Small tables with named rows and columns. After each table, cells are looked up by row and column.

kavapip
fields: fered, fevuzon
mubeva: [14, 69]
levet: [6, 15]
tagov: [17, 86]
kipab: [5, 4]
zudod: [11, 47]

zudod, fevuzon => 47
kipab, fevuzon => 4
mubeva, fevuzon => 69
kipab, fered => 5
tagov, fevuzon => 86
mubeva, fered => 14
levet, fered => 6
zudod, fered => 11
tagov, fered => 17
levet, fevuzon => 15
Row with the largest fevuzon: tagov

vevup =
fields: taf, fuzav, merevu, kup, rovoni
fuma: [4460, 6674, 3514, 5108, 1424]
bedu: [4367, 4078, 5228, 6237, 6130]
kizok: [4540, 5643, 4326, 5539, 3585]
bur: [4610, 5212, 4786, 6240, 5831]
midino: [5890, 7664, 6891, 5273, 3278]
som: [5513, 6086, 3791, 5782, 2768]
gek: [2735, 3001, 6367, 4702, 4777]
kis: [7558, 5761, 4089, 5219, 4757]
geselor: [5088, 5050, 5197, 5169, 5046]

What is the fuzav of bedu in vevup?
4078
What is the rovoni of gek in vevup?
4777
What is the rovoni of bedu in vevup?
6130
What is the taf of bedu in vevup?
4367
What is the fuzav of fuma in vevup?
6674
What is the taf of kis in vevup?
7558
What is the fuzav of geselor in vevup?
5050
What is the rovoni of kis in vevup?
4757
What is the rovoni of som in vevup?
2768
What is the taf of geselor in vevup?
5088
What is the merevu of geselor in vevup?
5197
What is the kup of geselor in vevup?
5169
What is the merevu of gek in vevup?
6367
What is the merevu of bedu in vevup?
5228
What is the fuzav of gek in vevup?
3001
What is the rovoni of bur in vevup?
5831
What is the rovoni of geselor in vevup?
5046
What is the rovoni of kizok in vevup?
3585
What is the merevu of midino in vevup?
6891
What is the taf of som in vevup?
5513
Row with the largest kup: bur

mim
fields: sepe, pab, mev, fak, lub
riza: [93, 151, 182, 58, 58]
tugi: [97, 139, 177, 71, 67]
takad: [98, 49, 189, 149, 55]
zatub: [98, 145, 177, 65, 64]
fupa: [231, 9, 78, 168, 163]
dureg: [100, 57, 183, 143, 60]

sepe of zatub is 98
lub of takad is 55
lub of riza is 58
sepe of riza is 93
mev of riza is 182
lub of dureg is 60
mev of takad is 189
lub of fupa is 163
mev of zatub is 177
fak of takad is 149
fak of zatub is 65
pab of dureg is 57
sepe of tugi is 97
fak of tugi is 71
fak of fupa is 168
fak of riza is 58
sepe of dureg is 100
sepe of fupa is 231
mev of fupa is 78

nolufut =
	paf	mozaz	fimabem
vipopo	118	82	16
zaneme	157	91	166
mifa	163	147	142
lagor	70	123	36
namud	101	73	106
tob	86	72	117
nefibuz	56	119	194
rasidim	56	60	37
mus	130	29	60
fubefon	160	31	139

What is the mozaz of nefibuz in nolufut?
119
What is the paf of mus in nolufut?
130
What is the fimabem of nefibuz in nolufut?
194
What is the paf of tob in nolufut?
86
What is the fimabem of lagor in nolufut?
36
What is the fimabem of vipopo in nolufut?
16
What is the mozaz of zaneme in nolufut?
91
What is the fimabem of zaneme in nolufut?
166
What is the fimabem of fubefon in nolufut?
139
Row with the largest fimabem: nefibuz

sib
cols = gopar, guk, duv
fovus: [160, 99, 179]
pinute: [113, 105, 146]
sisevo: [154, 131, 131]
gezal: [206, 193, 167]
fik: [129, 107, 184]
zame: [153, 131, 114]
kepugof: [143, 119, 108]
vulap: [218, 208, 195]
tiso: [81, 131, 102]
poragu: [103, 53, 147]
bafar: [117, 118, 134]
big: [94, 155, 133]

gopar of gezal is 206
duv of gezal is 167
duv of pinute is 146
gopar of bafar is 117
gopar of tiso is 81
duv of sisevo is 131
guk of tiso is 131
duv of tiso is 102
duv of fik is 184
gopar of kepugof is 143
guk of fik is 107
guk of poragu is 53
guk of kepugof is 119
guk of bafar is 118
gopar of pinute is 113
gopar of poragu is 103
guk of sisevo is 131
guk of fovus is 99
duv of big is 133
guk of zame is 131

gepaku =
,bet,tiba,veponi,reti,kigas,kima,sib,mos,solusi,sab
zozutup,7099,6136,4110,3619,5567,5730,4999,6347,4235,4770
pasef,3395,4756,4850,5694,4198,4706,4840,5808,2694,3008
bola,7333,5739,3982,3841,5607,5236,4696,6193,4794,5248
fonalo,5600,4406,5232,4984,4258,3729,3972,4764,5015,5531
mus,5588,4491,4501,5338,4847,3697,4582,5098,4599,5088
gegov,4041,4922,4698,5450,4511,4863,4767,5648,3568,3778
ref,6243,4219,5738,4594,4004,3783,3503,4190,5810,6440
vib,7950,6646,3547,3082,6241,6245,5407,6519,4420,4990
zolirep,7253,5456,3869,4053,5643,5003,4622,6051,4850,5307
fenim,6780,5936,4284,3849,5357,5536,4912,6244,4176,4682
lok,4675,4707,4819,5404,4490,4465,4740,5572,3619,3843
paf,3564,5188,5213,5029,3976,5080,4361,6433,2455,2913
ser,6163,4201,5926,4511,3907,3783,3247,4325,5766,6404
fulabuz,6340,4338,3308,5592,5980,3877,5618,5271,4257,4656

bola, kigas: 5607
ref, sib: 3503
fenim, sab: 4682
gegov, sab: 3778
pasef, solusi: 2694
bola, bet: 7333
bola, solusi: 4794
paf, sab: 2913
mus, reti: 5338
ref, sab: 6440
zozutup, kima: 5730
mus, sib: 4582
ref, mos: 4190
Row with the largest kima: vib

nosuza
         takip  til  mibo  fuze  banebul  bog  lim  vesezu  nelama
fupe       125   95   193   190      183  206  117     113     109
finuro      95   82   134   144      139  192  163     169     167
mig        153  170    99   107       77   58  159     161     167
ziki        98   78   145   158      139  175  177     159     171
navoga     209  212    86    85      137  144  204     206     200
gabaval     66   62   183   180      120  145   64      62      64

What is the til of gabaval in nosuza?
62
What is the til of navoga in nosuza?
212
What is the vesezu of gabaval in nosuza?
62
What is the fuze of fupe in nosuza?
190
What is the til of mig in nosuza?
170
What is the nelama of navoga in nosuza?
200
What is the takip of finuro in nosuza?
95
What is the lim of fupe in nosuza?
117
What is the lim of ziki in nosuza?
177
What is the mibo of navoga in nosuza?
86
What is the vesezu of ziki in nosuza?
159
What is the banebul of navoga in nosuza?
137
What is the bog of finuro in nosuza?
192
What is the til of finuro in nosuza?
82
What is the vesezu of navoga in nosuza?
206
What is the takip of fupe in nosuza?
125

pelu:
         suzugev  pigo
besidu        35    92
fere         109    68
veni         220   102
pumefig      152    50
gazuvo        68   143
gubev        179   204
bepopen      178   201
madebe       173   104

What is the pigo of gubev in pelu?
204
What is the suzugev of madebe in pelu?
173
What is the suzugev of pumefig in pelu?
152
What is the pigo of veni in pelu?
102
What is the pigo of gazuvo in pelu?
143
What is the pigo of fere in pelu?
68
What is the suzugev of bepopen in pelu?
178
What is the suzugev of veni in pelu?
220
What is the suzugev of gazuvo in pelu?
68
What is the suzugev of fere in pelu?
109
What is the suzugev of gubev in pelu?
179
What is the suzugev of besidu in pelu?
35

mavit =
	nef	rim	ger	daru
bom	54.04	63.61	15.58	69.47
deto	28.45	32.49	89.11	51.74
gez	50.28	59.19	44.08	63.39
gep	74.08	85.47	54.47	30.16
leku	43.50	51.86	46.00	63.33
dovosek	55.46	65.30	9.83	71.54
dalumak	49.77	57.87	33.63	79.56
mokati	62.07	72.41	62.88	37.24

rim of mokati: 72.41
rim of gez: 59.19
daru of mokati: 37.24
ger of mokati: 62.88
ger of deto: 89.11
daru of gez: 63.39
rim of dalumak: 57.87
nef of mokati: 62.07
rim of gep: 85.47
rim of bom: 63.61
daru of gep: 30.16
rim of dovosek: 65.30
nef of dalumak: 49.77
nef of deto: 28.45
nef of leku: 43.50
ger of gep: 54.47
nef of gez: 50.28
nef of bom: 54.04

